Read these off the row that follows.
1) Report the last entry.
2) Report the maximum.
3) Report the entry just right of the centre entry.
4) Report the 2nd entry.
5) Report the 1st entry.
array([8538, 2148, 9052, 8357, 2911, 8611, 2891])
1) 2891
2) 9052
3) 2911
4) 2148
5) 8538

Questions about the table below. Indices start at 1.
1) Find the entry in row 2 and column 3.
2) Find the entry at row 1, column 1.
3) Find the entry directly above 19.0.
4) Find the bottom-right entry.
5) Find the entry directly above -16.4.
6) Find the entry just left of -4.4.
7) Find the entry directly above the smallest entry.
8) Find the entry at row 1, column 2.
array([[ 47.3,  -7.9,  26.9, -22.5],
       [-16.0,  33.9,   6.9,  23.0],
       [ 33.7, -29.5,   4.6, -15.5],
       [ 29.0, -13.6,  11.9, -16.2],
       [ 27.9, -23.6,   4.3, -12.2],
       [ 38.6,  -4.4,  23.1, -17.3],
       [-34.1,  16.7, -16.4,  33.5],
       [-38.8,  20.0, -17.8,  37.8],
       [ 40.2,  -5.0,  23.8, -18.2],
       [ 28.4, -22.8,   5.1, -12.9],
       [ 32.1,  -1.7,  20.2, -13.4],
       [-43.4,  22.3, -19.8,  41.7],
       [ 19.0,   5.0,  14.9,  -4.6],
       [ 33.3,  -2.4,  20.7, -14.6]])
1) 6.9
2) 47.3
3) -43.4
4) -14.6
5) 23.1
6) 38.6
7) 32.1
8) -7.9

data =
[[ 16.7  17.6  -9.9  18.0 -11.0  16.1 -11.8 -11.5  19.6  -3.7 -12.3  20.1
  -14.9 -11.4 -10.1  11.1]
 [  6.2   3.6  -3.2  30.4  -3.7   5.3  -6.9  -4.0  30.8 -11.8  -1.3  33.6
  -26.0  -4.2 -17.6  -4.4]
 [ 36.1  41.3 -34.4  -2.5 -28.2  47.0 -18.0 -28.6  -0.4  12.0 -34.0   0.1
    4.3 -25.8   9.9  37.9]]
Find the entry just right of 30.8.
Answer: -11.8
Find the maximum.
Answer: 47.0
The entry just left of the largest entry: -28.2
The entry just right of 9.9 is 37.9
The entry just left of 30.8: -4.0
The smallest entry is -34.4
Find the entry just left of 37.9.
Answer: 9.9
The entry just right of 12.0 is -34.0
Find the entry just right of the largest entry.
Answer: -18.0
The entry just left of the smallest entry: 41.3
Find the entry just left of -12.3.
Answer: -3.7

Read these off the table that follows. Counting starts at 1.
1) Report the entry at row 1, column 1.
2) Report the entry directly below the smallest entry.
3) Report the entry directly above 12.1.
4) Report the entry just right of 33.2.
5) Report the entry at row 3, column 1.
6) Report the entry directly below the largest entry.
7) Report the entry directly below -32.5.
8) Report the entry at row 1, column 3.
[[ 29.9 -38.9  34.8  11.3  -1.7 -38.1 -10.8  33.0  -7.0  -4.0  38.2 -20.5]
 [ 30.6 -36.6  12.0  32.7 -31.4 -35.1  24.0  19.5  35.2 -37.0  -9.0 -29.8]
 [  2.4  11.8   8.4 -40.7   5.9 -15.0 -41.9   9.7 -11.3  33.2  38.5  35.3]
 [  2.8  16.2 -34.3  32.9 -10.8  22.1  32.8 -26.0   8.2 -21.7 -34.9 -34.2]
 [ 35.6  16.5 -19.2 -32.9 -33.2 -10.6 -28.7 -25.1  39.3 -10.5   9.5  46.9]
 [ 30.9  23.3 -31.7 -27.6 -29.1   5.2 -20.7 -39.3  32.6 -19.4 -11.1  38.6]
 [ 32.5 -24.1  18.0  -4.6 -30.7 -30.0 -19.9  12.1  23.4 -33.9  35.4   4.9]
 [ 35.6 -28.7  17.0   4.1 -34.0 -45.3  -9.3  19.0  32.3 -31.9  10.6  -7.1]
 [-32.5  36.9 -26.5 -36.7  24.4  29.9 -36.9 -25.3 -30.3  30.7   6.8  36.0]
 [-27.1 -25.0  34.8  17.6  37.8   7.4   7.8  32.1 -34.3  19.5   3.5 -38.3]]
1) 29.9
2) 29.9
3) -39.3
4) 38.5
5) 2.4
6) 38.6
7) -27.1
8) 34.8

B =
[[ 503  493   91 -153 -120 -725  551]
 [ 292  -51  574 -176 -445   35 -752]
 [ 106   69   37  -65  -77  103  -41]
 [ 134 -870 -243   68  141  473  -70]
 [ -49   15  -66   15 -352 -154   15]
 [  15   76   11   -6  -46 -443  137]
 [ 158   15   15 -100   15  166  -98]
 [ 313   91 -468 -180  -60  242   15]
 [-262  401    8   15   86 -139  513]
 [ 482   15  150  159  148  176 -399]
 [ 156 -423   15   15  -55  370 -521]
 [-245   15  156  259 -218  242 -301]
 [  41  403  -98 -159    8  -38  442]
 [-145  522 -169  170  130   15  339]
 [   7 -204  170  -83   15 -129  -99]
 [  17  310  187  113 -140   15 -106]]
Rows and columns are numbered from 1.
The entry at row 2, column 1 -> 292
Read off the bottom-left entry.
Answer: 17
The entry in the top-left corner: 503
The entry at row 1, column 2 -> 493
The top-right entry: 551
Read off the entry in row 2 and column 3.
Answer: 574
The entry at row 3, column 1 is 106
The entry at row 3, column 3 -> 37
Read off the entry at row 2, column 2.
Answer: -51
The bottom entry of the column that holds the largest entry is 187
Read off the entry directly above 41.
Answer: -245
The entry directly below -243 -> -66
The entry in row 1 and column 3 is 91
The entry just right of the smallest entry is -243
The entry just left of 11: 76
Read off the entry directly below the smallest entry.
Answer: 15
Read off the entry directly above -6.
Answer: 15
Read off the entry directly above -140.
Answer: 15
Read off the entry directly below -6.
Answer: -100
The entry directly above 339: 442
Read off the entry just left of -60.
Answer: -180
Read off the entry just right of the largest entry.
Answer: -176
Read off the entry in the bottom-right corner.
Answer: -106
Read off the entry at row 3, column 2.
Answer: 69
Read off the entry just left of the smallest entry.
Answer: 134

x =
[  2.0 -26.9  -4.5 -35.2  -7.8 -10.8  28.3 -17.3   8.0   5.0 -47.3 -11.0
  -8.3  -8.1]
Find the fifth entry from the end.
A: 5.0
Find the second entry from the right.
A: -8.3
The 3rd entry from the left -> -4.5
Find the last entry.
A: -8.1
The 1st entry from the left -> 2.0
The entry just left of -17.3: 28.3
The entry just left of the largest entry is -10.8

W =
[ -4.4   5.8  -6.8  35.1   4.0   0.2 -17.2   7.2 -42.4 -37.9 -19.2 -15.8
  -8.5  37.2]
Find the entry just right of 0.2.
-17.2
Find the 3rd entry.
-6.8
Find the 3rd-last entry.
-15.8
Find the 3rd largest entry.
7.2
The first entry from the left is -4.4
Find the entry just left of the largest entry.
-8.5
The last entry -> 37.2
Find the entry just right of the smallest entry.
-37.9
